(in the rows, 100 means zero)
One turn moves each row of this set onto another row. After a few examples, where does it send each row asked below?
gude: |  84 |  98 |  64 |  82 | 110 | 102 |  98 | 109 |  99 |  99 |  74 | 103 |  99 | 103 |  94 | 111 | 116 | 115 | 107 | 121 |  96 | 120 | 123 | 114 |  98 | 114 | 104 | 105 | 107 | 124 |
fef: | 106 | 107 | 109 |  67 |  94 |  98 | 109 |  94 | 105 |  72 | 112 | 109 |  93 | 105 | 100 |  93 | 101 | 105 | 132 |  93 | 110 | 108 | 100 | 108 | 115 |  96 | 115 |  85 | 124 | 115 |
fezo: |  84 | 121 |  87 |  83 |  99 | 116 | 111 | 111 |  81 | 110 | 101 |  88 | 104 | 125 |  95 | 102 | 105 | 106 | 109 | 126 |  74 |  92 | 112 |  99 |  92 | 120 |  89 | 120 |  93 | 102 |
fuzu: |  81 | 115 |  73 |  78 | 110 | 105 |  94 | 121 |  86 |  97 |  84 |  82 |  75 | 110 |  89 | 102 | 101 |  94 | 101 | 116 |  72 | 110 | 121 |  98 | 101 | 105 |  85 |  89 | 109 | 102 |
bar: | 134 | 101 |  93 |  80 |  99 | 100 |  92 | 109 |  88 |  94 |  88 |  98 | 116 |  89 |  85 | 112 |  85 |  95 | 125 |  97 |  89 |  95 | 112 |  97 | 123 | 118 | 124 |  95 | 105 | 108 |
pagez: |  67 | 119 |  83 |  74 |  94 |  99 | 104 | 124 |  98 | 105 | 105 | 102 | 110 | 117 | 117 |  81 |  94 | 107 | 106 | 116 |  99 |  99 | 105 | 107 | 114 | 117 |  92 |  96 |  87 | 116 |
Roris: | 105 |  92 | 124 | 128 |  95 |  89 |  84 |  81 |  97 | 119 |  88 |  92 |  96 |  96 |  77 | 108 |  83 | 109 |  99 | 105 |  85 |  99 |  90 | 105 |  85 |  84 |  87 | 105 |  96 |  75 |
vaz: | 117 |  99 | 118 | 110 | 116 |  73 |  90 |  92 | 100 | 118 |  79 | 108 |  93 |  85 |  91 |  95 |  86 | 101 |  89 | 103 | 120 | 112 | 105 | 103 | 103 |  82 |  81 |  83 | 114 |  81 |
sus: | 127 |  88 | 109 | 107 |  92 | 112 | 106 |  79 |  92 | 120 |  85 | 115 | 118 |  80 |  97 |  98 | 105 | 109 |  92 | 103 | 134 |  99 | 100 |  95 |  95 |  88 |  97 |  94 | 114 |  97 |
Gul: | 125 |  96 |  87 |  98 | 116 |  81 |  75 | 111 |  92 | 120 |  81 |  94 |  92 | 119 |  96 | 104 |  97 |  92 | 122 |  82 | 108 |  96 | 124 | 103 | 103 | 128 |  98 | 112 |  88 |  98 |
Sov: | 113 | 103 | 100 | 123 | 110 |  82 | 127 |  94 | 107 | 102 |  77 | 103 | 107 |  80 |  90 | 110 |  88 | 123 |  83 | 116 | 111 |  98 | 100 |  76 | 106 |  87 |  97 |  95 |  98 |  92 |
sune: |  87 |  94 | 118 | 132 | 100 |  90 | 102 | 101 | 108 | 107 |  85 |  84 |  87 |  97 | 114 |  99 | 119 | 100 |  85 | 108 |  84 |  91 |  94 |  85 |  85 |  81 | 104 |  96 |  82 |  83 |
moden: | 138 |  96 |  96 |  84 |  97 | 100 |  89 | 109 |  84 |  88 |  87 |  97 | 109 |  89 |  80 | 109 |  87 |  96 | 137 |  98 |  94 |  97 | 110 |  90 | 114 | 115 | 116 |  92 | 113 | 104 |
vamo: |  89 | 103 |  86 | 112 |  99 |  96 |  66 | 104 | 104 | 110 | 110 | 100 |  78 | 139 | 100 |  91 |  81 |  93 | 112 |  75 |  91 |  88 | 118 |  95 |  86 |  95 |  85 | 108 |  99 | 104 |
bavi: |  93 |  87 | 129 | 108 |  84 |  98 |  97 |  82 | 106 | 114 |  95 |  86 |  92 | 107 | 105 |  94 | 111 | 104 |  90 |  87 | 113 | 102 |  77 | 120 |  94 |  94 |  96 |  99 |  79 |  81 |
Lur: | 101 | 115 | 108 |  65 |  93 | 102 | 114 |  93 | 108 |  72 | 115 | 112 |  95 | 103 |  96 | 100 |  91 | 105 | 125 |  97 | 101 | 100 | 106 | 108 | 119 | 100 | 115 |  85 | 121 | 111 |
ges: |  92 | 104 | 105 |  97 |  92 | 115 | 100 |  79 | 103 |  94 | 125 | 110 |  97 | 140 |  99 |  92 | 103 | 108 | 113 |  85 |  94 | 101 |  96 | 107 |  85 |  92 | 107 | 116 | 115 | 128 |
paf: |  98 |  93 | 103 | 126 | 111 |  73 | 107 |  89 | 107 | 122 |  73 |  84 |  90 |  83 | 103 | 101 |  97 | 114 |  85 | 109 |  91 | 106 |  98 |  86 | 109 |  84 | 105 | 101 |  81 |  90 |
kepir: |  81 | 103 |  71 |  90 |  93 | 109 |  90 | 132 |  99 |  80 |  93 | 109 | 129 | 105 |  99 | 101 |  90 | 109 | 102 | 123 |  88 | 103 | 109 |  96 |  97 | 102 | 105 |  98 | 107 | 124 |
bomaf: |  86 | 100 | 113 | 128 |  85 | 111 | 125 |  90 | 107 | 107 |  93 | 105 |  92 |  94 | 114 |  96 | 127 | 109 |  95 | 108 | 107 |  82 |  92 |  87 |  84 |  92 |  97 |  80 |  86 |  94 |
vazif: |  88 | 114 | 107 |  93 |  97 | 116 | 106 |  80 | 105 |  94 | 121 | 112 |  93 | 142 |  98 |  95 | 106 | 101 | 102 |  86 |  91 | 100 | 106 | 114 |  87 |  99 | 108 | 108 | 117 | 126 |
goro: | 119 | 100 |  82 |  96 | 113 |  79 |  70 | 116 | 103 | 116 |  80 |  96 |  96 | 115 |  99 | 109 |  99 |  86 | 114 |  85 | 103 |  92 | 132 | 106 | 105 | 123 | 105 | 111 |  88 |  97 |
bamat: | 104 | 107 | 106 | 120 |  99 | 103 | 134 |  98 | 103 |  96 |  88 | 112 | 102 |  89 | 102 |  94 | 104 | 110 |  78 | 107 | 120 |  93 |  89 |  80 | 103 |  92 |  92 |  66 | 100 | 102 |
dafe: |  86 | 106 |  81 | 114 |  95 | 102 |  68 |  99 | 105 | 115 | 106 | 103 |  80 | 134 |  98 |  97 |  89 |  88 | 107 |  79 |  82 |  86 | 126 | 100 |  83 |  99 |  92 | 105 | 101 | 109 |
biniv: | 100 |  90 | 117 | 102 |  69 | 117 |  97 |  98 | 107 |  91 | 102 |  99 | 104 |  88 | 106 |  94 |  99 |  98 |  92 |  91 | 125 |  87 |  89 |  92 |  91 |  74 |  94 |  82 | 104 |  77 |

Lur turns into vazif
gude turns into kepir
And these:
bomaf turns into sune
fef turns into ges
bavi turns into Roris

One turn moves each row of this set onto another row. After a few examples, where does it send each row asked below?
Fasu: |  82 |  97 |  81 | 104 | 114 |  87 |  98 |  96 | 135 | 105 |  98 | 135 |
sise: |  87 |  99 |  84 |  93 | 113 | 103 |  98 |  79 | 116 | 102 |  95 | 137 |
butag: | 120 |  78 |  86 | 105 | 106 |  88 |  70 | 112 | 102 |  99 | 106 |  93 |
peda: | 118 |  82 |  89 | 111 | 103 |  85 |  69 | 117 | 105 | 100 | 106 |  91 |
dodus: | 116 |  73 | 106 | 110 | 119 |  81 |  93 | 121 |  94 | 101 | 100 | 113 |
ves: |  85 |  96 |  82 |  97 | 115 |  91 |  97 |  92 | 129 | 107 | 102 | 138 |
Devu: |  80 | 103 |  85 | 110 | 110 |  85 |  95 | 102 | 136 | 108 | 101 | 134 |
mun: |  77 | 107 |  84 | 117 | 107 |  88 |  99 |  96 | 137 |  97 |  84 | 127 |
kavi: | 112 |  73 | 104 | 118 | 119 |  75 |  96 | 125 | 104 |  96 |  92 | 109 |
pip: |  86 |  99 |  87 |  97 | 112 |  94 |  93 |  93 | 124 | 111 | 109 | 139 |
Tugi: |  92 |  81 |  91 | 108 |  95 |  97 | 122 |  80 | 101 |  76 |  87 |  94 |
lib: | 114 |  77 | 109 | 115 | 116 |  79 |  91 | 125 |  97 | 102 | 101 | 111 |
Vuke: |  84 | 105 |  90 | 102 | 109 |  92 |  91 |  99 | 125 | 114 | 112 | 138 |
Razi: |  80 | 109 |  82 | 116 |  95 |  87 | 102 |  95 | 128 |  77 |  74 |  96 |
Sodu: | 100 |  85 |  92 |  97 | 100 | 106 | 112 |  82 |  86 |  75 |  96 |  92 |
sape: |  82 |  98 |  79 | 103 | 114 |  95 | 103 |  84 | 129 |  95 |  83 | 131 |
mudu: | 118 |  73 |  80 | 108 | 110 |  84 |  75 | 111 | 110 |  93 |  96 |  90 |
pepez: | 114 |  69 | 101 | 113 | 122 |  77 |  97 | 120 | 102 |  96 |  91 | 110 |
vuli: |  97 |  84 |  98 |  99 |  92 | 105 | 116 |  77 |  86 |  85 | 101 |  99 |
dud: |  96 |  97 | 110 | 107 |  83 | 105 | 108 |  87 |  82 |  94 | 113 |  99 |
bis: |  93 |  84 |  87 | 110 | 100 |  96 | 116 |  88 | 102 |  68 |  83 |  86 |
zuri: |  88 |  96 |  94 | 126 |  91 |  88 | 112 | 103 | 110 |  71 |  85 |  82 |
bifu: |  84 | 102 | 106 | 132 |  79 |  88 | 113 | 102 | 108 |  85 |  96 |  88 |
pigip: |  96 |  99 |  84 |  83 | 103 | 109 |  98 |  72 |  96 |  87 |  93 | 109 |
koped: |  95 | 116 |  99 |  90 |  92 | 110 |  87 |  83 |  89 |  99 | 109 | 109 |
begad: |  88 |  96 |  75 |  95 | 105 |  97 | 105 |  78 | 116 |  76 |  75 | 102 |
fitun: | 101 |  96 | 104 | 100 |  92 | 109 | 103 |  89 |  78 |  86 | 111 |  94 |
suti: |  87 | 128 | 105 | 111 |  82 | 100 |  84 | 100 | 101 | 100 | 108 | 104 |
Mimo: |  80 | 125 |  97 | 124 |  83 |  87 |  91 | 106 | 121 |  90 |  91 |  96 |
Bulet: | 112 |  77 | 107 | 119 | 115 |  76 |  93 | 127 | 102 | 100 |  96 | 109 |
fali: |  81 | 107 |  90 | 109 | 107 |  87 |  92 | 103 | 131 | 112 | 108 | 136 |
komen: |  88 | 108 | 106 | 129 |  83 |  91 | 103 | 110 | 102 |  81 | 100 |  83 |
Zaz: | 116 |  69 | 103 | 109 | 122 |  81 |  96 | 118 |  97 |  97 |  95 | 112 |
Sovos: | 120 |  74 |  82 | 104 | 110 |  87 |  73 | 109 | 105 |  96 | 100 |  93 |
pitar: |  87 | 110 |  94 |  97 | 106 | 105 |  91 |  86 | 109 | 111 | 107 | 137 |
Donu: | 115 |  77 |  82 | 114 | 107 |  81 |  73 | 116 | 113 |  94 |  96 |  89 |
pureg: | 116 |  81 |  87 | 115 | 104 |  82 |  70 | 119 | 110 |  97 | 101 |  89 |
moni: |  86 |  89 |  95 | 124 |  88 |  88 | 121 |  92 | 111 |  76 |  84 |  88 |
Malum: |  77 | 118 |  95 | 121 |  99 |  90 |  92 | 103 | 130 | 106 |  96 | 128 |
kego: |  82 | 119 | 100 | 111 |  98 |  98 |  88 |  98 | 117 | 113 | 108 | 133 |
sol: |  95 | 108 | 111 | 116 |  82 | 101 |  99 | 103 |  86 |  89 | 113 |  90 |
gol: |  89 | 105 | 114 | 123 |  76 |  96 | 107 |  99 |  92 |  94 | 110 |  93 |

pitar turns into sise
dodus turns into Zaz
And these:
Sovos turns into mudu
fitun turns into Sodu
pip turns into ves
moni turns into bifu
Razi turns into Mimo

One turn moves each row of this set onto another row. After a few examples, where does it send each row asked below?
tabup: |  82 | 101 | 116 |  95 |  75 |  97 | 122 | 119 |  93 | 113 |  95 | 104 |  92 |  80 |
buret: |  80 |  89 |  93 |  83 | 103 | 116 | 123 |  92 |  84 | 103 | 103 |  81 |  94 |  86 |
som: |  99 | 126 | 103 | 110 | 100 | 122 | 117 |  96 | 100 | 105 | 105 | 102 |  97 | 129 |
guna: |  93 | 106 | 109 | 103 |  95 | 124 |  87 | 110 |  92 |  80 | 121 | 118 |  88 | 124 |
madi: |  91 |  88 | 122 |  96 | 114 |  86 | 104 |  89 | 103 | 127 | 100 |  91 |  96 |  81 |
debik: |  83 |  56 | 106 |  95 | 102 | 106 | 108 | 108 | 100 | 102 | 101 | 102 | 101 | 104 |
vuvel: | 101 | 133 | 103 | 102 | 102 |  96 | 108 |  86 | 102 |  99 | 102 |  88 |  82 |  75 |
Kaned: |  78 |  80 | 104 |  97 | 102 | 112 |  67 | 116 | 111 | 106 |  98 | 115 | 104 |  98 |
tef: | 120 |  78 |  94 |  90 |  95 | 102 | 110 |  97 | 121 | 121 | 121 |  94 |  88 |  93 |
bupe: | 113 |  91 | 103 | 101 | 107 | 117 | 107 | 104 |  77 | 130 |  93 | 106 | 102 | 111 |
vorap: | 124 | 115 | 127 | 104 | 116 | 108 |  84 | 107 | 110 | 101 | 103 | 115 | 115 | 102 |
sepup: |  96 |  94 | 120 |  71 |  88 |  88 | 108 |  90 | 101 | 114 |  94 | 106 | 118 |  88 |
Buna: |  93 |  89 | 118 | 108 |  94 |  83 |  73 | 108 | 118 | 104 | 114 | 122 |  98 |  99 |
Zom: |  81 | 102 |  86 |  76 |  93 |  97 |  88 |  91 | 108 |  75 | 115 |  88 | 104 | 102 |
vufi: | 109 |  85 | 110 | 124 | 115 | 103 |  92 |  99 |  89 | 119 |  93 |  84 |  93 | 105 |
Fetef: |  84 |  95 | 105 |  93 |  95 |  95 | 118 | 133 |  99 | 100 | 104 | 117 |  97 |  76 |
dopag: |  75 |  94 |  88 |  95 |  99 | 108 | 101 |  90 |  86 | 115 | 132 | 104 |  83 |  92 |
mim: | 117 |  83 |  98 |  74 |  93 | 101 | 102 |  94 | 100 | 106 | 129 |  93 |  77 |  86 |
posup: | 104 | 140 | 103 | 105 | 104 | 112 |  97 | 106 | 102 | 103 | 101 | 109 |  97 | 124 |
Mar: |  86 | 120 | 101 | 108 |  95 |  81 | 117 | 109 |  96 | 107 | 103 |  91 |  95 | 122 |
balu: |  81 |  84 | 109 |  86 | 101 |  98 |  93 |  95 | 120 |  86 | 110 |  93 |  91 |  67 |
mebu: | 116 | 133 | 103 |  97 |  84 | 123 |  81 |  99 | 105 |  92 | 107 |  97 | 108 | 110 |
lal: | 128 | 119 | 115 | 101 | 104 | 108 |  80 | 110 |  99 |  94 | 103 | 110 | 107 | 121 |
mibaf: | 106 |  85 | 108 |  99 | 102 | 119 |  98 | 108 | 101 |  94 |  96 | 104 | 103 |  56 |
pelo: |  96 |  92 |  87 |  75 |  79 | 122 | 103 | 102 | 105 |  70 | 103 | 105 | 100 | 103 |
laf: | 133 |  89 | 116 |  85 | 109 | 110 |  88 | 111 | 115 | 103 |  84 | 103 |  95 | 102 |
gere: | 102 | 122 | 112 | 106 |  88 | 119 |  78 | 113 | 101 |  84 | 105 | 115 |  87 | 121 |
pebot: | 108 | 132 | 122 |  87 |  82 | 118 |  83 |  89 | 108 |  90 | 108 |  98 | 109 |  93 |
Mobik: |  82 | 102 |  97 | 120 |  90 | 106 |  87 | 126 |  94 |  83 | 118 |  99 |  83 |  99 |
kupi: |  95 | 119 | 108 |  83 | 109 | 102 | 114 |  87 |  94 |  96 |  74 |  83 |  86 |  94 |
tela: | 108 | 115 |  97 |  62 |  89 | 122 |  80 |  96 | 105 | 112 | 103 |  93 | 102 |  89 |
fav: |  97 |  77 | 104 | 110 | 100 |  95 | 125 |  93 | 114 |  92 | 104 | 102 |  76 | 109 |

dopag turns into mibaf
pebot turns into guna
And these:
laf turns into Mar
madi turns into buret
Buna turns into bupe
Kaned turns into vufi
tef turns into tabup
gere turns into lal

